In the data rows, the value 128 means zero.
Some points, each followed by its number:
[122 144 167 137 126 131 156 156 111  99  73 132 125 129 160  89 156 142
 100  99 133 121 120 107 114  87  76 148 194 116  55 104 124 107 128 143
 185 143 118 118 130 129 133 132 122 137 130 103  96  87 137 172 119 145
 134 100 118 110 122  89 165 108 141 111] 0
[104 100  97  80 124 116 143  87 119 171 123 151  85 111 108 145  76 127
 134 149  80 148 146 233  51 195 132 111 114 142 113  93 212 132 111  99
 161 176 163 165 109 157  74 116 147 103 109 149 124 129 157 150 173  81
 123 157 114 163 135 127 103 203  79 134] 1
[163 148  52  92 223 128 102  71 144 115 161 179 192  75 146 155  76 137
 103  21 166 209  96 127  66 174 185 116  69 134 121   0  61  46 147 108
  89 106 144 102  75 133 130 125  75  20 108 162 133  96 185   0 199 114
  95 194 125 174 183  97  87 192  56 204] 2
[188  77  61 155 219  77 120 166 193 115 202  85  91 104 121 182  86  85
 171 135 193 184  77  24 114 121 101 188 132 115 135   0  93 134 179 212
  48 122 125  96 102 159 155 165  21 153  93 134 148  70 144 107  83 123
  92 192 143 171 142  80  75 138 145 167] 3
[122  67 145 124 100  52 135 136 209 140 142 125 169 119  99 155 168 145
 109 193  42 143 178 128 226 161 151  98 106 116 194 170  31 139 113 126
  90 150 157 155 100  85 122  92 165 179 241 147 109 192 131 177  57 116
 105  95  86  80 109 176 194 155 121 150] 4
[111 123 154 177 120 117 159 131 129 107  69 146 146 131 154  75 150 164
 132 128 153  90 102  96 139  90 131 129 133 147 136 156 114 103 135 115
 122 121 129 144 135 135 146 139 141 128  91 115 107 159  92 171 107 140
 138  99 116 106 143  93 124  92 130  84] 5
[106 137 165 128 173 161  80 118  94  99 109 115 156 102 155 133 122 138
 125 118 162 149 120  65 109 105 155 146 129 129  67 116 136  95 135 125
 161 113 124 133 125 154 129 173 136  78 111 124 142 155 144  96 187 166
 127 120 124 142 134  98 133  89 123 150] 6
[159 139  68  73 227  68 134  77 130 158 147 119 154  72 120 144  85 140
 122  44 129 203  94 154  22 111 176 114  69 108 101  19  78  78 127  71
  89 133 191  81  40 211  90 149   0  57  48 156 162 135 184   0 201  88
 140 194  84 160 168  98  39 212  67 188] 7
[ 79 112 104 127 123 132 121 125 112 117  74 128 144 165 120 115 108 132
 155 171 159 121  94  69 157  83  96 159 163 136 155 194 183 121 129 142
 178  93 136 109 170 123 165  99 117  98 103 132 157 126 113 134 122 113
  96  87 124 134  78  90 124 136 125  53] 8
New points follow, each followed by the numbers of its three nearest points above, smallest number first.
[128 142 156 163 155 187 143 129  91 134  96 131 152 144 142 100 154 125
 123 137 159 133 117 114 145 109 138 138 143 112  99 165 162 123 131 133
 132  95 106 119 110 126 164 139 166 132 135 120 103 143 127 153 143 170
 143 123 113 105 125 122  96  98 141  80] 0 5 6
[ 90 115 158  69 111 138 123 114 106 181  96 109 134 164 121 163 158 144
 118 211 130 134 100  90 131 186 112 118 132 155 138 176 192 153 110 120
 110  98  90 130 185 103 156  99 157 130 132 154 140 150 117 129  91 104
 164  81 123  98 121 111 129 125  89 105] 5 6 8
[189 143 214 173  99 110 102 171  24 114  88 172 118 188  96 193 151 143
  47 151  85 105 124 117 181 108  90 127 124 173 172 194  59 176 100  80
 196 101 132  42 218  97 133 136 128  56 129 118 119 128  41 160  77 109
 169 142 127  49 158  47 123  99 182  92] 0 5 8
[135 108 134 116  95 104 169 179 208 156 142  95 173 133  75 102 155 131
  94 132  93 112 163 110 199 136 160 111 106 107 192 169  93 165 141 158
  68 133 137 144  77  79 151  65 152 235 173 141  99 138 107 132  87 110
  91  78 134  91 125 171 200 116 145 108] 0 4 5
[124 150 143 148 129 147 115 139  99 129  66 111 140 165 106 117 151 119
 137 145 170 106 136 108 134  93 128 107 163 144 160 129 168 121 132 124
 111 165 132 133 157 115 154 146 177 133  92 144 136 127 114 117  97 130
 140  75 119 115 130 107 142 106 149 121] 0 5 8
[145 138 135 172 126 155 177 157 131  85 127  82 173 164 101 102 134 120
 142 153 165  98  87 146 162  93 158 125 148 147 112 143 133 117 106 186
 120 128  98 128 148 145 172  91 115 158 158 108 115 146 106  97  66 202
 136 129 142 128 123 173 134  71 144 121] 0 5 8
[ 88 127 102 105 133 142 160 125 108 134 104 144 105 117 131 130 125 125
 143 173 121 136 108 151 128 196 120 128 142 133 141 121 188 112 127 101
 170 212 127 132 114 110 140 140 128 127  99 150 152 168 131 116 145 119
  81 106 143 142 124 111 121 125  86 116] 1 5 8
[119 157 155 131 130 145 116  93 102  71  79 107 145 163 160  73 148 118
 139 141 128 113 130  93 136  93 103 108 150  90  97 217 157 101 100 119
 142 125 130 139 112 130 148 150 170 135 116 126 165 117 109 137 152 187
  98 120 160 122 127 133 107  74 145  93] 0 5 6
[131 109 117  81 127 103 165 178 180 177 181 101 155 117 108 189 160 116
 157  92 103 114 198 160 176 135 119 118 109 104 156  97 103 159 132 143
  61  98 107 142 113 149  97 164 164 197 156 140 121 138 107 147  84 117
 113 120  97 125 127 162 163 148 160 188] 0 4 5
[118 126 139 118 148 113 119 129 141 119 123 123 151 127  90  69 128 144
 134  48 169 121  94 144 109 132 124 134 146 111  94  51 143 103 125 129
 101  89 140 111  62 180 120 141  50  55 117 100 171 120 158  14 162  99
 133 104 133 133 160 150  91 143 112 155] 0 6 7
[124 132 128 113 115 143 105 130 114 129 133 108 141  99 144 115 143 138
 107  97 134 150 149 161  91 161 147 103 121 163  73 106 129 120 120 135
 139 126 130 162 119 101  75 128 128 102 100 133 113 140 155  93 146 148
 127 130  97 131 110 132 138 157  95 100] 0 1 6
[117 131 191 129 111 117 122 139 177 100 107 100 152 122  92 107 152 138
 131 118 152 152 171 139 187 121 107 118 122 133 119 147 115  99 144 117
 106 127 146 161 106 102  99 142 123 170 150 140 120 147 122 117  90 123
 129  78 118 109 135 169 169 117 172 132] 0 4 5
[147 118  81  90 135  83 105 140 158 142 111 142 148 109 137 103 125 132
 151  43 155 155 110 102  95 156 109 148 146 130  97  97  97 108 131  91
  66 130 130 105 102 116 164 148 100  88 147 127 114 113 136  92 135 126
 124 133 123 110 131 100 143 150 123 134] 0 5 6
[ 94 135  76 108 146 163  87  93 113  90 106 133 129 156 147 108 144 117
 143 158 126 146 166 128  94 134 137 167 139 158 121 151 156 114 140 135
 171 146  98 193 113 142 138 138 116  95 102 126 110 146 155 125 159 144
  97 120 158 117  88 101 141  69  97 121] 5 6 8
[133 131 166 109 107 135 165  95 132  91 119  84 145 147  72 108 145 117
 120 125 136  90 101 107 198 139 136 125 196 125 104 154 118 127 152 160
 102 171 167 103 112 132 190  99 170 172 142 111 147 140 125  87 110 137
 127  80 128 119 123 133 149  98 179 109] 0 5 8
[143 142 153 152  95 167 109 114 140 120 134  97 132 142 157 113 171 130
 159 123 180 137 124  67 131 138 146 105 160 121 139 165 111  95 140 128
 147 130 123 131 164 116 176  93 165 147 142 146 120 132 172 118 144 139
 119  77 161 128 138 170 118  76 154 101] 0 5 6
